Kesan: [ 82 160 135 171 146 124  88 124  81 173 117 113 138  83 131 115  88 140
 111 118]
Ter: [155  63 134 145 140 147 118 133 158  93  87 145 140 147 118 133 176 136
 126 130]
Suket: [179  86 134  88  78  97 172  94 158  63 134 145 140 147 118 133 176 136
 126 130]
tud: [ 82 160 135 171 146 124  88 124  81 173 117 113 138  83 131 115  88 134
 111 105]
petab: [179 136 155 148 138 148 138 156 142 125 163 134 179 175 182 133 161 142
 154 162]
which: [155  63 134 145 140 147 118 133 158  93  87 145 140 147 118 133 176 136
 126 130]
Ter
which: [158  63 134 145 140 147 118 133]
Suket
which: [ 82 160 135 171 146 124  88 124  81 173 117 113 138  83 131 115  88 140
 111 118]
Kesan
which: [ 82 160 135 171 146 124  88 124  81 173 117 113 138  83 131 115  88 134
 111 105]
tud
which: [124  81 173 117 113 138  83 131 115  88 134]
tud
which: [134  88]
Suket

Nas: [ 98  84 117  86 135  73 136  91  82  89 113]
Bep: [110 145 102 145 149 161 160 132 151 136 111]
petu: [ 87 102 145 113 131 112 149 112 111  63 126]
mur: [106 103 110 103 150 102 138 106 104 114 110]
rusez: [117  86 103  87 136  71 149  87  78 140  97]
kufa: [122 124  94 124 140 126 164 110 123 168  96]
which: [117  86 135  73 136  91  82  89]
Nas
which: [145 102]
Bep

fuv: [ 78 106 156 134 163 146 137 131 129  98 158  91]
tiliz: [128 135 119 111 121 179  99  76 177  88 150 188]
guben: [138 132 122 128 122 126 128 129 128 119 136 116]
Lusik: [122 138 132 121  88 111 119 135 128  76 177  65]
which: [122 138 132 121  88 111 119 135 128  76 177]
Lusik
which: [111 119]
Lusik
which: [138 132 122]
guben
which: [135 128  76 177  65]
Lusik
which: [122 128 122]
guben
which: [134 163 146 137 131 129  98 158  91]
fuv
which: [138 132 121  88 111 119 135 128  76 177  65]
Lusik

foza: [127 122 125 126 127]
Tevo: [127 132 148 138 136]
kobi: [203  78  89 137 138]
Laka: [136 111 127 131 140]
puz: [137 124 140 130 135]
ret: [154 116 148 137 146]
nefu: [136 135 121 101 168]
migit: [ 89 137  94 114 120]
lizag: [126  69 104  73 108]
vafu: [114  94 137  89 138]
which: [ 89 137 138]
kobi
which: [127 122]
foza
which: [132 148 138 136]
Tevo
which: [ 94 114]
migit
which: [ 94 137  89 138]
vafu
which: [114  94 137  89]
vafu

vupen: [138 174 136  63 174 101]
bime: [134  94 131 132  84 140]
Tupaf: [141 102  63 136  84 140]
Rigar: [119 155 136 106 144 114]
which: [136  63 174]
vupen
which: [136  63]
vupen
which: [ 94 131 132]
bime
which: [ 63 136]
Tupaf
which: [134  94 131 132  84 140]
bime
which: [136  84 140]
Tupaf
which: [141 102  63 136  84 140]
Tupaf

zuse: [106 138 134 131 148 156 124 144 111 142 119  98 126 127 143 147 106 149
 137 114 120 133 123 150 140 131 126 127 127 122 125 117 142 128 141 158
 142 134 129]
kel: [140 118 126 122 108 123 114 133 132 140 140 139 178 126 126 110 149  84
 143 111 118 147 151 127 129 129 127 131 128 128 127 129 126 127 129 126
 128 126 126]
fon: [121 130 129 126 128 130 123 129 125 130 124 126 134 126 120 133 125 133
 129 123 129 129 132 133 136 124 133 127 127 128 130 122 131 122 129 134
 128 132 120]
mir: [131 129 126 122 108 123 114 133 132 140 140 139 178 126 126 110 149  84
 143 111 128 146 156 128 102 143 139 128 130 114 124 141 126 138 111 116
  92 143 156]
zer: [106 138 134 131 148 156 124 144 111 142 119  98 126 127 143 147 106 149
 137 114 118 147 123 150 140 131 126 127 127 122 125 117 142 128 141 158
 142 136 129]
Bur: [126 128 128 127 127 132 126 127 126 128 128 128 132 126 127 133 127 129
 129 126 129 130 129 129 130 127 131 127 128 122 128 124 130 126 128 131
 127 128 124]
fupez: [135 128 125 120 111 143 108 131 136 135 118 136 129 133 135 140 148 120
 130 126 127 135 133 124 145 138 126 146 132 128 126 134 120 121 126 111
 128 119 141]
dudi: [140 118 126 122 108 123 114 133 132 140 140 139 178 126 126 110 149  84
 143 111 118 147 151 126  79 133 148 122 127 112 116 151 120 138 101 112
  94 141 156]
which: [140 118 126 122 108 123 114 133 132 140 140 139 178 126 126 110 149  84
 143 111 118 147 151 126  79 133 148 122 127 112 116 151 120 138 101 112
  94 141 156]
dudi
which: [126 128 128 127 127 132 126 127 126 128 128 128 132 126 127 133 127 129
 129 126 129 130 129 129 130 127 131 127 128 122 128 124 130 126 128 131
 127 128 124]
Bur
which: [142 128 141 158 142 136]
zer
which: [129 127 131 128 128 127 129 126 127 129 126]
kel
which: [128 102 143 139 128 130 114 124 141 126]
mir
which: [140 118 126 122 108 123 114 133 132 140 140 139 178 126 126 110 149  84
 143 111 118 147 151 127 129 129 127 131 128 128 127 129 126 127 129 126
 128 126 126]
kel

tob: [ 87 110 116 125 137 148 113 116 132 122  99 132  96 146 140  63 134 133
 108 103]
kanol: [ 95 100 103 113 115 135 130 152 118 132 118 132 133 134 111 135 148 144
 136 120]
vope: [151 138 148 159 103  98 152 139 130 114 150 134 146 140  96 132  63 109
 162  99]
rozo: [ 87 110 116 125 137 148 113 116 132 135  99 127 109 123 145 138 147 113
 108 103]
Kon: [116 113 111 134 116 119 141 141 133 126 122 134 128 148 125 154 120 133
 129 108]
which: [120 133]
Kon
which: [ 87 110 116 125 137 148 113 116 132 135  99 127 109 123 145 138 147 113
 108 103]
rozo
which: [134 146 140  96 132  63]
vope
which: [122  99]
tob
which: [139 130 114 150 134 146 140  96 132  63 109]
vope
which: [111 135 148]
kanol

tuman: [114 102 132 142 127 134 135  92 125 120 102 126 127 143 135 136 106 137
 137 141 145 134 125 137 123 147 118  93 127 114 122 107 141 123 126 139
 106 121 129]
tik: [106 137 137 141 146 134 130  72 120 128 146 125 107  46 114 111 126 134
 115 117 124 123 118 129 154 163 135 124 128 101 118 120 119 117 149 133
 142 118 130]
nos: [130 129 124 126 126 122 128 129 118 142 115 142 141 117 135 119 124 116
 125 107 133 137 145 159 120 106 120 123 122 123 132 139 130 131 123 122
 155 133 131]
lisif: [133 126 121 112 143 108 135 142 132 113 156 132 121 125 119 134 134 133
 133 141 141 137 129 137 133 127 135  87 133 150 122 133 137 102 112 125
 136 129 130]
gute: [128 130 121  91 137 107 126 179 130 133 137 118 140 147 117 129 109 139
 162 129 142 124 107 165 116 151 122 158 126 131  95 132 123 123 130 137
 115 128 128]
zativ: [128 130 121  91 115 107 126 179 130 100 137 118 140 147 117 129 109 139
 162 129 142 124 107 165 116 151 122 158 126 131  95 132 123 123 130 137
 115 128 128]
buve: [151 163 135 124 128 118 131 151 122 121 126 131 123  97 128 121 141 128
 145 113 132 122 114 141 131 107 118 127 128 132 117 113 133 122 126 135
 157 137 123]
which: [128 130 121  91 115 107 126 179 130 100 137 118 140 147 117 129 109 139
 162 129 142 124 107 165 116 151 122 158 126 131  95 132 123 123 130 137
 115 128 128]
zativ
which: [117 149 133 142 118 130]
tik
which: [154 163 135 124 128]
tik
which: [106 137 137 141 145 134]
tuman

kuf: [130 153 211 195]
rudo: [165 110 211 195]
firer: [147 139 209 197]
fev: [165 153 211 195]
zovop: [182 117 185 200]
vol: [147 211 195 153]
which: [139 209 197]
firer
which: [147 139 209]
firer
which: [130 153 211 195]
kuf

fab: [126 128 128 130 127 128 132 128 128 128 127 129 131 129 128 127 125 126
 131 129]
Nom: [113  96 111 122 139 124 129 146 120 118 101 140 130 120 143 135 135 122
 125 126]
seze: [122 116 122 126 132 129 124 135 125 124  74 153 141 113 158 141 142 116
 122 124]
gub: [122 116 122 126 132 129 124 135 125 124 118 133 130 125 134 131 130 126
 127 127]
Tos: [123 128 128 132 126 127 137 129 128 127 127 131 135 130 128 126 131 127
 130 131]
govo: [123  96 128 132 126 127 137 129 128 118 127 131 135 130 128 126 121 124
 134 131]
which: [126 128 128 130 127 128 132 128 128 128 127 129 131 129 128 127 125 126
 131 129]
fab
which: [131 130 126 127]
gub
which: [122 116 122 126 132 129 124 135 125 124  74 153 141 113 158 141 142 116
 122 124]
seze
which: [127 137 129 128 118 127 131 135 130]
govo
which: [123  96 128 132 126 127 137 129 128 118 127 131 135 130 128 126 121 124
 134 131]
govo

Paf: [ 84 151  85  76]
voba: [ 84 176  85 145]
vimu: [151  84 166 167]
did: [ 84 176 145  85]
Nezip: [ 75 204 108  79]
which: [ 84 176 145  85]
did
which: [176  85 145]
voba
which: [151  84]
vimu
which: [151  85]
Paf
which: [ 84 176  85 145]
voba

tofa: [ 94 147 150 135 117  85 112 155  84  95 117  97]
Lev: [150 109 124 140 115 153 111 110  84 155  93 140]
pumoz: [100 147 150 109 121 140 115 153 111 110  96 109]
which: [117  85 112 155  84  95]
tofa
which: [150 109 121 140 115 153 111 110]
pumoz
which: [150 109 124 140 115 153 111 110  84 155  93 140]
Lev
which: [ 95 117  97]
tofa
which: [110  84]
Lev
which: [109 121 140 115 153 111 110  96]
pumoz

fofo: [129 109  61 137 142 132 138 117  43 130  91 128 122  96 108 151 142 140
  62 148 141 124 177 165  43 142 113 133 107 133 187 147]
voz: [131  84 115 178 110 117 111 117 117 143 142 127 118 160  99 134 140 162
 121 139 129 145 155 165  85 124 151 119  83 112 166 159]
bedom: [129  91 139 170 125 107  88 139 114 128 136  94 127 133  64 154 159 103
  98 117 141 131 159 111 136 119 121 126 146 123 133 104]
sufos: [105  97 118 150 109 118 109 144 177 116 119 137 148 150  80 150 146 146
  75 140 116 147 214 141 106 140  98 112 105 156 120 110]
dal: [132 164 125 125 143 112 110 114 176 128  82 142 141  94 139 136 114 113
  83 145 115 145 167 124  98 150  63 129 153 130 118  75]
gatet: [133 115 132 185 141 114 104 111  97 144 118 130 121 148 138 152 143 155
 121 123 137 153 127 157 123 146 114 149 130 138 174 160]
roz: [133 139 122 113 132 108 117 109  99 146  89  92  96 107 150 127 135 128
 131 128 112 141 146 174 144 149  94 175 174 119 142 117]
Pipor: [108 105 148 150 126  90 110  87 125 136 119 121  99 102 113 144 180 118
  42 153 113 129 195 142  90 137  88 174 127 153 163 144]
Zag: [134 155 164 173 149 100 100 110 133 134 108 121 140  90 125 145 129 109
  61 137 142 132 138 118  43 130  91 127 146 121 150  90]
Sus: [111 107 129 159 129 118 118 107  99 138 103 116 101 134 149 141 144 161
 104 136 110 160 164 193 118 161 115 167 125 146 165 158]
Pek: [109 117 177 169 135  94 128  92 141 138 124  70  91  71 116 165 148  75
  82 145 112 125 163 146 106 107 122 148 155 114 118 106]
suvul: [106 111 136 129 114  90 139 123 145 136 111  78  90 112 113 152 134  77
 124 145 109 108 171 178 143 132 104 153 200 115 103  72]
which: [169 135  94 128  92 141 138 124]
Pek
which: [143 132 104 153 200]
suvul
which: [129 109  61 137 142 132 138 118  43 130  91]
Zag

bupe: [129 141  65 118 128  94 196 126 109 150 127 101 106 121 132 131 103 141]
Gumaf: [132 145 142 129 135 130 161 128 129 109 139 103 117 129 106 137 123 104]
Mer: [130 129  86 121 127 153 157 130 125 139 116 116 123 135 108 137 104 137]
zevof: [139 111 129 129 130 164 157 130 125 139 116 116 123 126 108 137 104 137]
rut: [129 164 129 139 130 111 199 145  97 131 121 134  82 120  94 140 182 125]
viten: [130 132 155 144 130 104 130 141 130 102 133 145 142 129 171 131 134 149]
which: [129 164 129 139 130 111]
rut
which: [129 139 130]
rut
which: [133 145 142 129]
viten
which: [142 129 135 130 161 128 129 109 139]
Gumaf

tenu: [129 154 124 138  71  87 117 194 164 164  62 172 188 147 153 116 147 204
 154 159 113 153 134 160 141 146 163 184 114 104 152 102 104 156 172  69
  61 150 146 151 153]
vevel: [101 156  80  63 123 177 108 144  95 147 100 145 140 117 148 211 144 156
 138 100 127 101 143 119 123 119 132 146 120 143 143 179 143 110 136 122
  92 114 146 126 105]
zamuk: [109 112 118 108  66 182  98 185 110 111  72 167 183 120 156  92 139 199
 126 109 111 112 115  97 141 102 103 172 113 145 139 150 122 101 155  80
  63 107 153 130  94]
Dudo: [131 167 133 135  94  69 122 166 182 119  99 149 159 146 138  45 154 148
 142 154 124 155 133 182 138 152 168 156 124  94 152  42 136 155 147  93
 103 166 133 128 171]
fep: [113  99 129 110 106 195 117 135  93 117  83 140 143 103 134 160 143 141
 129  84 123  96 119  90 102 110  98 135 118 149 146 173 112  96 131 122
 112  94 148 123  90]
bopo: [125 115 130 118  68 148 120 189 111 125  61 165 188 126 151  80 147 179
 149 143 132 119 113 119 132 119 123 176 119 147 147 116 121 120 162  83
  71 131 157 108 125]
lavis: [ 98 100 119 111 160 178 139  59  92 116 168  71  74  93 101 157 112  64
 120 104 156  86 108  73 103 115  97  79 138 150  94 174 122 100  80 171
 187  89  99 114  77]
which: [101 155  80  63]
zamuk
which: [119 132 119 123]
bopo
which: [184 114 104 152 102 104 156 172  69]
tenu
which: [177 108 144  95 147 100 145]
vevel
which: [120 104 156  86 108  73]
lavis
which: [147 100 145 140 117 148]
vevel
which: [141 129]
fep

Tepu: [ 85 182 125 136 148 150 152 113 168 139  89 128 122 118 104 152  97 125
 116 130 109 153 121  71  97 131 136 115 118 161 178 141 114 112 109 143
  96  71  89 111 152 103 145  82 105  88 116  96 141 150  82 128]
zifu: [122 132 135 173 125 137 121 114 158 128 123 136 105 103  96 128 114 143
 109 141 119 134 124  98 150 140 134 108 115 127 150 121 111 118 114 126
  95  99 126 133 143 138 133 116  96 116 123 120 123 138  90 116]
Luzum: [118 135 141 212 122 145 114 102 185 128 119 144  85  80  68 128 101 157
  93 153 111 139 120  73 169 150 140  91 104 125 169 114  95 109 101 124
  66  74 125 138 157 148 137 105  68 107 118 113 119 147  56 105]
fedek: [102 158 132 168 135 146 134 109 173 133 105 135 107 102  90 140 101 139
 107 140 111 145 121  76 130 139 137 106 113 143 171 128 107 112 107 134
  85  76 107 124 153 124 140  95  90  99 118 106 131 147  74 118]
Zez: [123 133 130 145 128 133 127 122 142 129 124 131 119 118 114 129 121 134
 120 133 123 132 126 113 134 133 131 120 123 129 139 126 121 123 121 128
 114 114 125 129 135 131 131 121 114 121 125 137 131 118 162 138]
bok: [144 110 124  97 125 116 126 141  97 125 142 122 144 147 155 121 146 119
 143 119 139 117 133 163 122 119 122 144 139 120 100 129 143 139 143 125
 158 163 140 129 111 128 120 149 155 147 135 142 128 115 166 136]
pomu: [117 139 135 178 127 140 123 111 166 129 118 137 102  99  90 131 109 145
 106 143 116 137 122  89 149 141 136 105 113 130 158 121 107 115 110 128
  88  90 121 132 148 137 135 109  90 111 121 115 124 142  80 115]
met: [131 126 125 108 129 124 131 134 114 128 131 124 138 139 142 128 135 121
 136 122 132 125 130 142 119 123 125 137 134 128 118 131 136 133 135 129
 143 141 129 126 121 124 126 134 143 133 131 132 130 123 145 133]
pef: [123 133 130 145 128 133 127 122 142 129 124 131 119 118 114 129 121 134
 120 133 123 132 126 113 134 133 131 120 123 129 139 126 121 123 121 128
 114 114 125 129 135 131 131 121 114 121 125 123 127 133 111 123]
Piped: [130 130 145 128 133 127 140 134 116 131 121 122 143 144 145 135 130 116
 139 119 130 130 129 134 103 120 126 139 135 138 125 137 137 131 134 133
 144 134 119 120 123 113 129 125 146 126 129 126 135 126 144 137]
gupul: [109 151 128 142 136 139 136 119 152 133 111 130 120 118 111 138 112 130
 119 132 118 140 124  97 120 132 133 118 121 141 154 132 118 119 117 134
 107  97 111 122 142 120 136 106 111 109 122 113 132 140 100 125]
which: [135 173 125 137 121 114 158 128 123]
zifu
which: [123 133 130 145 128 133 127 122 142 129 124 131 119 118 114 129 121 134
 120 133 123 132 126 113 134 133 131 120 123 129 139 126 121 123 121 128
 114 114 125 129 135 131 131 121 114 121 125 137 131 118 162 138]
Zez

